[[124 132 125 131 139 127]
 [125 131 127 130 136 130]
 [129 120 150 129 143 135]] value 124

[[138 122 120 120]
 [137 128 121 118]
 [131 119 138 106]] value 138

[[107 105 116 135]
 [126 108 120 126]
 [101 128 125 144]] value 107

[[141 156 148 116 133 117]
 [114 117 128 145 134 113]
 [140 112 115 131 127 116]] value 141

[[129 132 139 151]
 [147 134 130 135]
 [106 125 106 144]] value 129

[[118 129 149 152]
 [116 111 111 118]
 [129 126 116 111]] value 118

[[138 127 118 113 131 125]
 [136 139 122 154 117 113]
 [139 131 145 131 120 121]] value 138
---
[[122 143 128 120 132]
 [129 133 129 139 126]
 [148 135 118 140 106]] yields 118

[[121 131 144 136]
 [135 112 129  98]
 [118 141 127 116]] yields 141

[[117 128 127 145 125 128 122]
 [115 126 129 152 131 134 125]
 [141 131 127 113 116 138 138]] yields 116

[[131 116 157 149]
 [131 142 110 109]
 [139 103 147 146]] yields 103

[[145 125 142 123 119 143]
 [146 135 145 118 116 138]
 [139 122 140 105 120 138]] yields 105

[[114 157 152 129 128 128]
 [125 117 142 128 126 128]
 [122 107 142 130 129 128]] yields 130
---
[131 121 102 146 115 124] → 124
[107 154 132 118 104 127 123] → 123
[135 123 124 138 143 151] → 151
[154 124 145 132 146 138] → 138
[129 111 124 134 123 100] → 100
[127 107 126 137 143 129 124] → 124
---
[[117 119 128 123 125 116 106]
 [113 134 119 115 146 142 133]
 [140 120 127 128 109 118 121]] → 116

[[114 126 117 115 114 155 120]
 [128 141 126 106 134 123 125]
 [132 141 120 126 146 129 123]] → 155

[[127 136 124 126]
 [129 122 129 126]
 [129 152 130 126]] → 124

[[130 126 124 125 124 116 123]
 [145 109 130 104 115 124 120]
 [121 140 130 140 141 134 125]] → 116

[[142 139 149 122 137]
 [134 124 132 127 133]
 [107 113 128 131 123]] → 122

[[ 99 123 105 103 131 129 108]
 [128 141 129 123 125 112 135]
 [102 140 141 157 102 101 124]] → 129
---
[[136  98 121 120 142]
 [144 108 120 145 150]
 [125 151 122 127 120]]
122

[[102 124 149 138]
 [116 128 149 137]
 [107 118 150 124]]
118

[[111 143 117 120 114 110]
 [112 139 120 119 111 106]
 [108 118 115 116 101 100]]
116

[[135 132 136 150]
 [131 123 110 144]
 [135 132 135 150]]
132

[[131 140 142 134 141]
 [131 147 140 146 130]
 [149 137 130 137 156]]
130

[[151 119 132 140 132]
 [114 124 129 124 112]
 [122 138 126 114 120]]
126

[[103 147 106 134 151]
 [106 131 121 128 128]
 [113 139 123 128 149]]
123

[[152 136 140 130 133 142 132]
 [155 128 126 119 131 144 136]
 [142 132 131 121 134 139 127]]
134

[[114 116 130 135 126 141 123]
 [140 152 134 117 126 124 131]
 [129 114 132 131 131 118 131]]
131

[[124 127 125 128 131 129 129]
 [123 128 125 127 112 129 127]
 [150 132 127 128 137 128 128]]
137
---
[[118 135 133 142 135 136 133]
 [144 115 115  98 113 111 112]] ans = 136

[131 134 138 119 105 152] ans = 134

[133 121 153 140 155 117] ans = 140

[115 137 153 111] ans = 115

[[126 140 138 151]
 [127 129 127 128]] ans = 138

[147 130  99 156] ans = 130

[[150 132 120 111 128 128 104]
 [129 124 120 110 118 116 103]
 [137 125 120 113 119 120 102]] ans = 132
---
107  122  124  129  134  121 Answer: 107, 121

111  119  135  127
120  145  102  118
133  148  126  118
Answer: 111, 118

129  128  109  141  105  127  110 Answer: 129, 110

133  124  142  115  146  115  136
120  132  115  136  106  133  113
Answer: 133, 113

133  103  151  101  143
 99  148  109  142  110
Answer: 133, 110

106  154  104  111  127  112 Answer: 106, 112
---
138  103  142  140  102  140
124  123  141  112  144  116
-> 116

133  117  117  148   99
134  120  154  138  137
130  119  154  135  113
-> 137

140  113  156  119  151  124  124
155  118  142  115  137  116  129
123  135  108  135  111  152  132
-> 129

139  125  120  105  102
136  123  123  108  105
-> 105

147  108  133  122
129  138  127  114
128  103  127  126
-> 114

120  129  119  121  132  139
147  140  111  137  158  109
-> 109

112  110  116  106  109  145  147
141  121  128  116  141  130  110
113  123  143  116  116  128  157
-> 110

108  109  109  110  110  107
108  108  108  109  110  110
110  107  107  107  108  111
-> 110

143  147  141  144  144  139
151  147  138  141  153  148
-> 148
---
[149 129 144 117 108] Answer: 149

[[121 125 143 129 141]
 [104 126 155 113 137]] Answer: 121

[122 129  98 114 131] Answer: 122

[[115 113 113 149 122 149]
 [110 129 142 126 104 123]
 [119 117 113 131 126 110]] Answer: 115

[139 104 135 110 113 113] Answer: 139

[128 133 149 105 114 111] Answer: 128
---
[[129 125 128 142 146 115 155]
 [120 118 132 143 144 129 156]
 [111 115 137 128 122 156 129]] out 120

[[117 125 120 109 141]
 [123 107 104 137 154]] out 123

[[131 150 110 136 134 107 127]
 [131 151 107 133 132 106 130]] out 131

[[146 120 127 134]
 [158 115 126 138]
 [143 121 126 133]] out 158

[[128 129 103 130 128 127]
 [128 128 118 124 125 128]] out 128

[[115 133 129 125 137 129 126]
 [131 143 106 127 122 108 132]] out 131

[[133 113 150 110 107]
 [138 117 136 122 125]] out 138

[[125 134 101 138 109 136 101]
 [135 119 118 139 115 144 114]] out 135
